202,-32,-487,-886,-22,340,91,95,346 : (189)
-945,-92,-306,-23,662,-227,142,-337,-249 : (22)
-12,373,-52,624,444,-574,152,-174,491 : (33)
305,-12,373,-49,-272,-375,294,180,-49 : (39)
260,57,-467,-450,-439,-391,-263,-187,-264 : (168)
-429,120,189,147,279,-648,-103,-180,-338 : (133)
34,-658,534,-121,-119,428,288,-103,-34 : (213)
-675,201,-143,145,-466,-35,487,5,127 : (50)
-12,305,130,-35,77,-210,228,45,545 : (40)
42,253,-642,554,178,-406,-436,77,-90 : (26)
rev: 662,-23 : (22)
rev: -49,373,-12 : (39)
rev: 77,-35,130 : (40)
q: 305,-12,373,-49,-272,-375,294,180,-49 : (39)

-39,417,-88,99,-96,370,177,162,44,167,-194,-42,-257,239,-174,-204,-25,-241,-116,-36,-404,-61,-127,130,-155,18,308,241,320,-301,-198,125,108,-399,-125,-124,216,-341,-44,326,155,263,277,118,185,377,96,106,102,-65,336  (189)
98,-72,53,597,58,417,-125,-269,-188,130,-156,-212,-93,-214,-195,-287,157,-411,103,-196,-180,-351,23,150,-65,-74,241,275,-131,-142,-94,-97,405,-234,-257,39,-7,-259,-38,65,7,95,105,378,-19,120,-85,-504,-28,-421,185  (39)
-100,39,138,250,-174,356,-334,-336,-239,-23,-28,-156,9,-67,-127,128,114,60,240,305,-287,-126,124,241,-195,3,119,265,-165,-177,-286,-75,265,38,-26,-250,-305,-182,-79,261,223,103,74,270,-162,112,248,-93,36,-284,141  (40)
-32,-18,-171,144,-154,-89,-336,-71,100,-64,-441,-122,-76,62,183,352,-64,170,241,386,-207,261,-260,168,208,8,204,214,377,51,193,313,88,-288,-95,-100,127,-242,54,135,38,-227,-90,31,153,-22,86,273,274,84,120  (22)
99,266,-78,574,-341,-28,-43,-364,-58,-123,-122,-76,-441,25,-221,106,-80,-151,563,184,-163,152,-59,256,108,-176,71,429,132,-61,-27,-131,-39,-181,-238,-636,-86,-139,171,240,-130,21,-148,-46,226,64,55,252,232,-233,51  (89)
-98,-83,-11,588,-65,474,-102,-405,-210,34,-160,-221,-17,-13,-187,-81,78,-241,84,-19,-117,-247,77,101,-125,-47,150,317,-48,27,-12,-156,303,-155,-194,46,-119,-78,-110,275,52,89,95,429,-109,19,-158,-415,39,-197,249  (213)
-308,119,-422,-182,137,196,222,232,-28,36,21,163,42,173,-59,-275,-116,134,141,65,130,-422,174,-39,417,-88,99,-96,370,178,162,44,167,155,-20,442,80,137,220,-267,-297,75,67,250,43,304,-240,-54,491,401,-141  (125)
-210,-354,105,171,-438,188,-193,-102,111,80,45,-252,290,81,332,603,-247,146,237,275,4,268,-269,-23,10,-139,86,-2,114,143,5,83,90,38,-240,-108,-105,-155,-128,167,243,-82,-2,7,126,-447,-26,82,121,42,-125  (168)
-242,19,211,198,-82,202,-360,-137,-144,30,105,-181,133,-89,-108,83,22,89,214,448,-229,-47,69,342,-207,7,149,89,-123,-186,-380,-20,140,-43,52,-286,-321,-187,-178,303,356,116,81,144,-123,125,203,-88,-52,-171,0  (133)
14,-105,-234,231,-352,-74,-235,190,-53,-303,361,-136,196,538,24,-76,-296,-132,-209,582,10,54,-117,13,-97,-58,216,-36,255,173,-25,-7,-290,-18,-110,-378,402,-109,215,124,-236,131,149,104,-279,244,-145,643,223,685,400  (33)
95,150,250,120,-47,186,-318,-176,3,-178,-9,-441,-220,-414,148,316,61,57,715,86,-188,51,-178,351,414,-127,277,336,-51,-58,-25,264,391,-117,-104,-212,-217,-385,66,87,25,-385,-136,112,105,-49,139,-108,119,-457,-50  (50)
rev: 167,44,162,178,370,-96,99,-88,417,-39 : (125)
rev: -288,88,313,193,51,377 : (22)
rev: 140,-20,-380 : (133)
rev: -441,-76,-122 : (89)
rev: 143,114,-2,86,-139,10,-23,-269,268,4 : (168)

401,378,-125,125,703,-18,-881,401,377,-125,586,287,62,203,-24,465,193,605,-468,675,-737,-832,286,-6,-3,84,-224,-598,504,-576,-122 : (89)
367,-527,64,-55,-206,173,170,98,11,24,-65,-178,-29,61,296,87,195,-354,-409,-82,184,98,488,145,-507,-38,-263,247,-219,121,334 : (133)
42,-42,-374,125,703,-18,-881,401,377,-125,586,287,62,203,-24,465,193,605,-468,675,-737,-832,286,-6,-3,84,-224,-598,504,-576,-122 : (22)
36,318,330,60,-420,-37,285,87,281,-251,-83,218,310,-209,164,285,-590,-97,26,310,-119,-183,-19,-64,44,209,61,-54,370,-345,-74 : (39)
413,-576,119,-208,120,-37,272,-32,-11,-383,-280,2,-234,274,0,210,240,-238,-531,-148,331,203,460,135,-429,-81,-102,125,-158,95,193 : (26)
-554,203,-421,-216,81,-185,106,-356,51,245,249,-15,-142,-175,308,419,-141,-554,-39,126,-69,-182,-455,117,240,15,-60,-159,186,-37,-571 : (213)
q: 42,-42,-374,125,703,-18,-881,401,377,-125,586,287,62,203,-24,465,193,605,-468,675,-737,-832,286,-6,-3,84,-224,-598,504,-576,-122 : (22)
rev: -65,24,11,98,170,173,-206 : (133)
rev: 24,11,98,170,173,-206,-55,64,-527,367 : (133)

735,576,-112,-93,92 = (89)
576,-111,-93,-93,92 = (40)
68,-93,735,-112,393 = (213)
-351,-142,66,544,393 = (22)
rev: -93,-93,-111,576 : (40)
rev: 576,735 : (89)
rev: -93,68 : (213)
rev: -112,576 : (89)
rev: -93,-112,576 : (89)
q: 576,-111,-93,-93,92 : (40)
rev: 544,66,-142 : (22)

75,417,68,-49,0 : (213)
-30,-271,-68,-95,-382 : (133)
55,-121,144,126,730 : (26)
-65,170,-77,-121,-550 : (89)
-193,26,84,-54,-284 : (33)
31,421,-22,-14,-159 : (189)
30,-193,26,83,295 : (39)
-53,-13,-34,-134,-429 : (22)
103,374,-73,8,-132 : (40)
rev: 83,26,-193 : (39)
rev: -429,-134 : (22)

